A single turn carries every row of the set below to another of its rows. Some are shown first; where does it send the rows asked next?
nuga: -.09  .05  .11  -.11  .17  .21  -.02  -.16  -.05  -.10  .00  .01  -.12  .17  -.17  .00  -.11  .12  .10  -.16  -.03  -.12  .00  -.21  -.24  -.10  .13  -.08
noren: .08  -.01  -.11  .21  -.34  .03  -.09  -.01  .00  -.10  -.07  .07  .04  -.28  .12  .08  -.22  -.05  -.11  -.25  .13  -.18  -.11  .09  -.01  .11  .04  .18
tigo: -.02  .03  .02  .15  .10  .06  -.09  -.01  .04  -.11  .19  -.02  .09  -.04  -.25  .20  .09  .09  -.05  -.36  .21  -.13  .20  -.08  .17  -.07  .15  .10
gadu: -.02  .09  -.07  -.16  -.04  .11  .21  -.05  .05  -.04  .00  .08  .01  -.33  -.24  .22  -.15  -.03  -.11  -.13  .19  -.23  .00  -.04  .24  -.04  -.04  .09
mimu: .03  -.16  -.14  .15  .08  .16  -.16  .09  .09  -.10  -.30  -.14  -.02  .01  -.27  -.19  .12  -.02  -.10  -.10  -.05  -.07  -.11  .07  -.01  -.05  .05  .01
Tun: .09  -.16  -.15  .10  -.08  .16  -.10  .11  .09  -.05  -.40  -.09  .03  .05  -.27  -.09  .03  -.09  -.08  -.02  .05  -.02  -.15  .09  .12  -.03  .04  .04
kom: .00  .00  -.09  .04  -.05  .16  .03  -.05  .03  -.10  .12  -.04  -.03  -.09  -.27  .33  -.01  -.06  -.04  -.28  .21  -.16  .02  -.08  .31  .13  -.04  .03
vugu: .11  -.03  .02  .04  -.06  .12  .23  .06  .06  -.02  .40  .06  .00  .34  -.01  .15  -.11  -.03  .06  -.01  -.02  .09  -.08  .00  .08  -.06  .03  .07
Med: -.02  .02  .06  -.17  .12  .20  .27  .02  -.01  -.02  .31  .02  -.01  .08  .13  .02  -.18  .02  .02  .08  -.04  -.15  -.07  -.06  -.15  -.19  .05  .08
nenat: .14  -.08  -.07  -.05  -.26  .04  -.28  .08  .08  -.02  -.19  -.21  .03  -.26  -.17  .07  .10  .02  .09  -.09  .05  -.04  -.05  .07  .01  .15  .05  -.09
gebok: .01  -.04  -.09  .15  -.06  .01  -.17  -.01  .07  -.14  .00  .14  .02  -.40  .12  -.04  -.19  -.01  -.14  -.25  .08  -.26  -.12  .10  -.14  -.02  -.02  .16
zuvok: .03  .04  .01  -.07  -.16  .18  .39  .02  -.03  -.02  .30  -.03  -.08  .14  .07  .11  -.20  -.01  .08  .07  -.05  -.07  -.10  -.05  -.02  -.01  -.01  .06
pul: .03  .04  .02  -.21  -.05  .09  .16  .00  -.03  .02  .33  -.01  .04  .09  .29  -.02  -.14  -.08  -.08  .07  .00  .05  -.13  .10  -.12  -.07  -.01  .07
Lev: .05  -.16  -.12  .10  -.01  -.06  -.27  .02  .16  -.11  .12  .13  .12  -.25  -.02  -.03  -.12  .01  -.22  -.32  .03  -.12  -.14  .24  -.03  -.05  .07  .14
nim: .17  .00  .00  -.04  -.04  -.05  -.35  .13  .17  -.01  -.25  .06  .05  -.33  -.09  -.04  .06  .05  .09  -.04  .13  -.01  .01  .05  -.04  -.08  -.01  -.02
Niro: .17  -.04  -.02  .05  -.14  -.08  -.34  .13  .16  -.05  -.13  -.06  .01  -.24  -.18  -.04  .15  .07  .11  -.14  .02  .06  .02  .09  .01  .03  .03  -.08
tibol: -.05  .12  .05  -.07  .12  -.02  .09  -.02  .05  -.03  .06  .10  .12  -.28  -.23  .08  -.04  .12  -.12  -.20  .19  -.19  .18  -.04  .11  -.24  .14  .15
Sivo: .08  .00  -.11  .17  -.14  .10  .03  .11  .06  -.06  -.48  -.01  -.03  -.06  -.20  -.17  -.04  -.04  -.03  .02  .05  -.03  -.08  .02  .05  -.08  .01  .09
ziro: .07  .04  .06  -.13  .01  .05  .08  .03  -.02  .03  .35  .04  .07  .18  .30  -.03  -.10  -.05  -.06  .03  .04  .10  -.07  .07  -.14  -.11  .02  .08
Vog: .07  .03  .01  -.11  -.12  .08  .16  .02  -.03  .00  .40  -.02  -.04  .13  .26  .01  -.09  -.08  -.05  .02  -.04  .09  -.13  .10  -.08  .04  -.09  .02
mubuf: .15  -.04  -.06  -.14  -.14  .07  -.28  .08  .08  .01  -.31  -.10  .06  -.35  -.06  .06  .01  -.03  .09  .01  .15  -.09  -.07  .04  -.03  .02  .02  -.03
vamev: .11  .04  .01  -.22  -.14  .06  .17  -.10  .06  .02  -.04  .18  -.04  .27  -.36  .10  -.23  .03  .04  -.05  .01  .13  -.12  -.02  .12  -.07  .08  -.05
sudu: -.01  -.03  -.08  .20  .01  .10  -.04  .11  .07  -.10  -.38  -.06  -.07  -.11  -.21  -.27  .07  .03  -.03  -.06  -.06  -.09  -.03  -.01  -.08  -.11  .01  .04
lis: .06  -.06  .06  -.07  .19  .12  .11  .06  .08  -.02  .39  .10  .07  .28  .05  .05  -.11  .02  .01  .01  .01  .00  -.06  .02  -.05  -.24  .08  .09
zasof: .00  .18  .12  -.11  -.17  .06  .23  -.14  -.06  -.03  -.09  .07  -.09  .14  -.22  -.01  -.22  .14  .11  -.07  -.03  -.01  .04  -.17  -.12  -.10  .17  -.02
Sagiv: .09  .04  .04  -.03  -.06  .05  .06  .04  .00  -.01  .41  .02  .00  .22  .28  .02  -.06  -.07  -.02  -.01  .00  .16  -.07  .06  -.07  -.02  -.04  .04
nuza: .03  -.08  -.01  -.23  .19  .20  -.09  -.13  .07  -.06  .06  .11  -.07  .30  -.31  .09  -.12  -.02  .02  -.15  .00  .01  -.18  -.07  .01  -.07  .03  -.11
pugu: .13  -.13  -.14  .19  -.29  -.06  -.20  .02  .08  -.08  .04  .03  .15  -.13  -.03  .07  -.14  -.04  -.18  -.30  .11  -.05  -.13  .23  .09  .06  .15  .18

gebok turns into -> Lev
gadu turns into -> tibol
Vog turns into -> pul
Now find these:
nenat turns into -> mubuf
lis turns into -> vugu
nuza turns into -> vamev
mimu turns into -> Tun

